In the data rows, the value 50 means zero.
Here are some points, one per row:
[57 54 37 41 50 33 51 40 55 41 50 48 38 41 37 53 37 38 54 54 35 40 40 41 52 52 49 51 49 61 60 72 93 93 91 81 76 61 56 67 56 62 56 54 51 53 41 52 50 44 55 51 35 36 46 39 53 35 36 34 38 50 54 58]
[56 46 57 51 52 47 47 59 64 62 77 77 94 94 92 94 97 98 79 72 75 69 61 62 54 53 49 41 42 41 50 45 39 42 41 55 59 89 93 91 74 60 45 44 43 46 50 50 47 47 38 48 36 49 52 54 54 49 55 51 51 43 44 46]
[38 42 49 43 42 30 36 53 50 38 39 50 52 35 48 33 48 30 32 49 51 56 80 90 83 91 86 59 63 57 39 40 34 45 43 34 45 49 58 53 69 61 76 54 47 47 55 51 42 34 50 51 34 39 52 56 41 39 47 42 47 40 43 38]
[42 46 35 36 41 39 50 46 50 51 47 45 35 42 48 52 50 52 45 42 42 43 47 49 49 45 42 43 50 50 50 42 46 43 43 49 55 49 56 76 75 95 94 99 99 99 90 89 82 64 57 53 54 53 44 54 51 79 83 99 85 69 59 48]
[48 50 43 36 46 36 41 35 40 38 51 43 44 47 48 37 34 39 39 52 36 54 47 34 43 50 44 45 46 50 30 47 49 39 70 71 91 96 99 88 84 71 58 47 53 49 50 48 35 47 55 35 42 52 48 34 32 49 34 52 52 40 44 41]
[50 36 50 40 37 45 49 39 50 34 36 48 51 42 42 35 36 39 54 43 40 46 38 41 38 49 45 55 47 52 61 59 59 59 74 72 58 63 60 60 36 45 52 42 53 46 55 55 47 41 40 58 74 86 90 95 70 58 67 39 34 43 44 34]
[39 36 47 49 46 34 34 37 49 40 37 51 39 48 54 62 67 77 71 62 53 47 50 43 53 69 63 80 78 71 49 40 52 40 47 37 34 45 36 39 45 33 35 48 52 40 52 41 56 37 48 46 43 53 30 54 42 54 34 43 52 39 49 36]
[40 55 36 39 34 46 44 55 60 74 71 76 83 57 59 49 32 37 45 35 39 48 48 43 40 39 56 65 51 68 69 55 51 70 64 40 54 47 45 46 38 45 50 49 52 41 40 36 43 42 45 34 50 52 44 39 38 42 42 41 41 45 32 59]
[52 47 45 43 54 44 48 39 49 43 42 56 44 58 51 63 66 60 81 90 84 94 96 83 82 71 73 68 54 59 48 44 41 42 41 43 41 35 46 50 36 39 45 50 51 44 46 43 60 76 89 99 99 88 56 42 38 45 39 47 41 43 53 53]
[37 52 41 46 49 57 75 76 95 88 73 63 65 46 56 46 43 48 46 39 53 46 45 38 37 41 41 42 54 36 37 48 45 33 47 32 49 31 45 34 48 53 37 36 36 52 35 58 58 65 61 77 67 68 54 64 59 35 43 48 45 34 47 36]
[54 51 47 37 40 49 33 42 37 54 53 30 39 36 54 49 45 53 37 37 39 44 37 52 49 40 53 47 61 60 51 52 69 74 66 73 59 71 49 47 58 44 54 45 53 49 41 38 50 45 54 72 74 86 94 72 73 63 44 37 38 51 35 38]
[51 39 36 33 44 40 44 49 37 56 38 34 49 45 30 33 40 51 73 84 84 84 91 68 55 45 39 47 44 31 43 45 44 42 33 52 32 50 54 47 58 71 60 63 55 49 53 42 50 50 44 34 33 54 39 41 52 47 51 32 41 52 36 50]
[73 77 73 62 65 81 61 58 73 67 44 54 41 36 55 37 40 36 55 51 52 35 51 54 54 36 37 40 35 55 39 38 39 37 44 44 37 39 41 37 52 34 36 33 52 37 53 35 52 54 37 40 40 38 56 56 46 51 55 76 70 62 61 57]
[37 52 46 44 46 46 48 35 48 40 38 39 53 41 62 59 70 72 65 68 78 76 62 58 39 45 41 57 64 80 80 58 66 45 36 37 39 37 40 37 32 49 54 33 41 51 51 57 49 42 49 37 47 33 52 40 55 54 33 35 38 51 52 48]
[53 34 48 36 35 47 52 49 63 87 87 81 67 47 35 45 49 35 32 41 36 50 47 42 53 52 43 42 61 66 62 68 66 64 49 52 47 41 39 53 47 51 35 41 36 40 57 49 52 38 34 48 50 49 43 37 37 54 42 36 34 44 52 52]
[82 94 98 78 49 34 38 41 38 35 49 46 41 49 34 46 47 45 36 46 50 48 39 37 39 51 37 38 46 46 52 38 48 31 48 32 44 48 38 34 50 42 41 67 53 58 65 67 66 53 61 49 62 44 56 39 40 46 49 43 33 45 37 42]
[54 70 69 93 75 58 44 48 36 53 41 36 43 39 34 47 45 45 52 48 47 35 35 51 47 51 38 40 50 36 42 56 37 37 39 35 50 51 39 56 56 50 69 51 58 51 65 51 39 60 41 59 40 44 40 50 51 50 34 48 34 35 37 55]
[42 39 51 39 39 53 40 38 47 43 54 48 42 49 39 34 48 48 33 50 53 35 51 59 62 68 62 71 78 74 93 79 71 66 74 69 48 50 49 39 46 49 47 47 37 51 42 54 42 47 43 42 38 48 43 31 54 44 69 84 89 75 60 58]
[60 72 69 59 80 81 82 81 62 54 62 53 52 50 49 48 54 35 41 42 42 54 52 35 52 53 49 54 39 51 36 52 35 51 39 49 39 51 34 48 35 36 35 48 51 52 50 51 33 38 52 49 48 49 39 57 70 76 76 59 66 66 44 44]
[51 29 37 41 41 50 69 77 72 72 89 73 76 66 47 49 50 50 44 37 47 43 38 37 48 50 52 40 37 40 41 38 39 37 38 40 34 46 46 32 41 34 42 49 53 38 62 54 61 82 82 71 52 45 57 40 38 51 34 46 48 50 44 38]
[36 50 40 38 36 39 48 48 33 38 48 40 48 61 73 73 82 65 79 79 73 48 44 44 39 35 46 39 38 42 37 57 67 67 64 56 63 37 41 37 38 46 46 50 36 34 55 42 53 35 43 51 46 47 47 33 39 52 43 54 43 39 42 40]
[58 52 76 72 76 81 66 53 52 32 54 30 54 39 49 52 36 36 40 37 53 37 49 46 44 47 50 54 52 53 38 38 42 38 43 55 42 43 47 63 47 54 69 63 48 61 56 40 52 57 54 40 39 46 45 40 52 35 49 45 43 28 52 51]
[31 34 47 62 76 77 80 77 77 47 39 45 45 39 35 39 43 40 43 41 36 52 51 53 45 51 34 35 50 36 57 34 51 55 62 48 53 68 48 57 57 43 45 59 43 53 40 43 53 39 37 50 51 39 53 35 44 51 36 36 47 33 50 53]
[43 37 37 34 48 30 48 47 43 48 46 28 36 42 70 76 69 66 57 50 41 54 50 60 53 68 62 78 57 58 54 63 49 34 47 33 31 44 37 38 48 37 37 49 42 41 39 42 42 57 34 48 49 38 51 38 41 36 53 44 48 38 35 53]
[71 73 61 68 72 67 66 77 59 58 47 54 40 53 38 51 35 53 37 59 40 43 33 58 38 39 54 40 38 49 36 47 48 48 35 45 48 33 53 45 32 29 51 49 32 51 49 47 52 39 48 38 54 41 40 55 50 50 69 57 71 76 60 53]
[41 42 38 42 41 45 48 40 35 49 35 51 36 55 35 51 49 35 34 38 39 45 53 52 49 41 41 55 45 50 58 70 73 62 66 69 62 53 65 47 56 45 49 45 38 48 39 39 52 55 60 57 63 71 88 93 85 75 47 57 47 26 31 35]
[40 46 68 83 88 80 69 56 49 48 36 45 46 50 48 38 38 53 39 38 51 40 36 37 53 39 52 55 33 47 50 55 51 51 40 39 42 49 51 47 68 68 51 57 63 55 56 43 53 36 56 41 54 45 45 40 49 36 39 37 33 52 53 40]
[51 32 49 46 31 48 44 48 48 34 49 52 40 47 55 68 75 81 67 68 76 61 53 42 54 46 33 32 50 48 56 75 59 62 66 45 37 32 32 45 46 31 53 39 45 58 39 42 34 43 54 38 39 41 37 57 36 40 43 42 43 41 39 50]
[37 45 39 32 52 37 46 60 55 72 86 82 73 87 80 69 47 39 49 39 39 38 50 42 42 40 37 45 42 37 36 38 46 34 38 50 43 42 45 24 38 45 62 53 68 71 66 69 62 43 37 43 44 40 48 52 50 35 35 46 35 45 49 56]
[34 35 36 38 35 40 34 36 42 36 48 45 52 45 41 42 48 49 47 49 43 48 44 37 48 42 40 44 37 44 40 41 35 36 44 30 38 45 39 37 42 44 44 46 42 48 45 43 48 52 64 59 63 74 85 89 99 96 97 99 99 99 99 99]
[39 47 47 53 48 32 36 51 46 40 35 46 55 54 54 39 34 34 50 33 52 55 54 44 44 49 69 56 68 68 73 78 76 70 63 74 73 51 47 41 53 36 37 50 54 40 43 39 42 58 37 52 48 42 40 49 40 57 67 75 75 73 73 54]
[50 41 36 49 30 52 47 34 36 42 54 38 37 49 47 48 33 54 56 60 67 87 74 98 95 93 86 71 46 38 37 32 44 47 47 37 52 44 33 37 42 43 32 37 52 47 50 55 44 43 42 34 45 38 48 44 48 45 48 49 36 40 41 48]
[53 54 31 29 44 51 45 49 44 36 32 47 51 51 41 64 64 81 78 56 49 43 59 49 63 61 68 62 78 59 52 57 45 38 29 47 48 44 46 32 31 50 34 53 42 45 43 42 42 42 51 38 47 37 53 52 41 37 49 47 34 38 50 49]
[91 66 59 58 57 50 50 45 44 44 53 48 42 50 40 51 37 34 50 44 37 50 48 38 36 47 37 50 49 32 50 35 35 53 34 33 31 48 36 45 34 49 49 29 47 37 33 50 52 37 49 55 36 49 48 47 44 65 72 70 66 64 74 46]
[41 48 34 44 38 47 43 32 56 60 54 72 79 96 81 70 64 50 53 54 33 36 43 41 38 39 50 36 38 39 48 34 36 36 36 37 44 39 31 57 65 59 61 70 60 57 37 46 34 50 51 40 42 51 49 39 52 39 41 33 40 52 51 36]
[62 65 77 78 67 62 81 60 54 55 43 52 39 50 51 49 53 50 37 34 40 39 53 52 47 49 47 40 53 32 38 35 52 36 37 55 50 34 36 50 33 50 38 35 39 36 39 57 37 41 51 36 51 55 53 51 40 50 52 57 73 67 62 76]
[65 64 84 75 70 72 59 49 34 34 41 50 40 39 51 36 51 51 38 48 31 56 49 36 48 36 53 38 47 52 40 38 34 50 50 47 46 36 58 38 57 67 53 68 57 54 46 50 58 59 34 56 38 55 39 51 48 46 31 42 46 45 35 54]
[48 39 45 33 37 48 35 50 40 42 41 49 33 37 37 40 51 38 41 36 55 37 37 40 48 36 48 52 44 36 47 44 38 55 52 69 83 92 99 99 83 74 71 61 55 45 36 38 39 48 39 53 59 32 30 49 46 44 48 36 35 51 51 54]
[47 46 35 37 36 41 42 45 35 36 31 44 48 45 49 43 46 47 35 36 45 44 48 49 38 38 39 42 49 51 45 48 46 70 59 71 62 63 52 62 55 41 38 40 51 76 90 94 93 89 85 67 46 43 44 47 40 34 49 32 42 41 42 47]
There is one direction along which these points spread out most. Take the direction at right angles to it along which they spread out most. Go by this last direction. How many in every 100 of the points above lie lower along it than each point below? Answers are rounded to whole numbers. More than half of the points above lie lower than the first one.
[51 32 49 46 31 48 44 48 48 34 49 52 40 47 55 68 75 81 67 68 76 61 53 42 54 46 33 32 50 48 56 75 59 62 66 45 37 32 32 45 46 31 53 39 45 58 39 42 34 43 54 38 39 41 37 57 36 40 43 42 43 41 39 50] 44
[42 46 35 36 41 39 50 46 50 51 47 45 35 42 48 52 50 52 45 42 42 43 47 49 49 45 42 43 50 50 50 42 46 43 43 49 55 49 56 76 75 95 94 99 99 99 90 89 82 64 57 53 54 53 44 54 51 79 83 99 85 69 59 48] 82
[54 51 47 37 40 49 33 42 37 54 53 30 39 36 54 49 45 53 37 37 39 44 37 52 49 40 53 47 61 60 51 52 69 74 66 73 59 71 49 47 58 44 54 45 53 49 41 38 50 45 54 72 74 86 94 72 73 63 44 37 38 51 35 38] 85
[57 54 37 41 50 33 51 40 55 41 50 48 38 41 37 53 37 38 54 54 35 40 40 41 52 52 49 51 49 61 60 72 93 93 91 81 76 61 56 67 56 62 56 54 51 53 41 52 50 44 55 51 35 36 46 39 53 35 36 34 38 50 54 58] 92
[51 29 37 41 41 50 69 77 72 72 89 73 76 66 47 49 50 50 44 37 47 43 38 37 48 50 52 40 37 40 41 38 39 37 38 40 34 46 46 32 41 34 42 49 53 38 62 54 61 82 82 71 52 45 57 40 38 51 34 46 48 50 44 38] 3
[91 66 59 58 57 50 50 45 44 44 53 48 42 50 40 51 37 34 50 44 37 50 48 38 36 47 37 50 49 32 50 35 35 53 34 33 31 48 36 45 34 49 49 29 47 37 33 50 52 37 49 55 36 49 48 47 44 65 72 70 66 64 74 46] 23
[48 39 45 33 37 48 35 50 40 42 41 49 33 37 37 40 51 38 41 36 55 37 37 40 48 36 48 52 44 36 47 44 38 55 52 69 83 92 99 99 83 74 71 61 55 45 36 38 39 48 39 53 59 32 30 49 46 44 48 36 35 51 51 54] 97
[56 46 57 51 52 47 47 59 64 62 77 77 94 94 92 94 97 98 79 72 75 69 61 62 54 53 49 41 42 41 50 45 39 42 41 55 59 89 93 91 74 60 45 44 43 46 50 50 47 47 38 48 36 49 52 54 54 49 55 51 51 43 44 46] 41
[60 72 69 59 80 81 82 81 62 54 62 53 52 50 49 48 54 35 41 42 42 54 52 35 52 53 49 54 39 51 36 52 35 51 39 49 39 51 34 48 35 36 35 48 51 52 50 51 33 38 52 49 48 49 39 57 70 76 76 59 66 66 44 44] 5
[53 54 31 29 44 51 45 49 44 36 32 47 51 51 41 64 64 81 78 56 49 43 59 49 63 61 68 62 78 59 52 57 45 38 29 47 48 44 46 32 31 50 34 53 42 45 43 42 42 42 51 38 47 37 53 52 41 37 49 47 34 38 50 49] 31
[58 52 76 72 76 81 66 53 52 32 54 30 54 39 49 52 36 36 40 37 53 37 49 46 44 47 50 54 52 53 38 38 42 38 43 55 42 43 47 63 47 54 69 63 48 61 56 40 52 57 54 40 39 46 45 40 52 35 49 45 43 28 52 51] 46
[39 36 47 49 46 34 34 37 49 40 37 51 39 48 54 62 67 77 71 62 53 47 50 43 53 69 63 80 78 71 49 40 52 40 47 37 34 45 36 39 45 33 35 48 52 40 52 41 56 37 48 46 43 53 30 54 42 54 34 43 52 39 49 36] 36
[73 77 73 62 65 81 61 58 73 67 44 54 41 36 55 37 40 36 55 51 52 35 51 54 54 36 37 40 35 55 39 38 39 37 44 44 37 39 41 37 52 34 36 33 52 37 53 35 52 54 37 40 40 38 56 56 46 51 55 76 70 62 61 57] 0
[50 36 50 40 37 45 49 39 50 34 36 48 51 42 42 35 36 39 54 43 40 46 38 41 38 49 45 55 47 52 61 59 59 59 74 72 58 63 60 60 36 45 52 42 53 46 55 55 47 41 40 58 74 86 90 95 70 58 67 39 34 43 44 34] 87
[54 70 69 93 75 58 44 48 36 53 41 36 43 39 34 47 45 45 52 48 47 35 35 51 47 51 38 40 50 36 42 56 37 37 39 35 50 51 39 56 56 50 69 51 58 51 65 51 39 60 41 59 40 44 40 50 51 50 34 48 34 35 37 55] 49
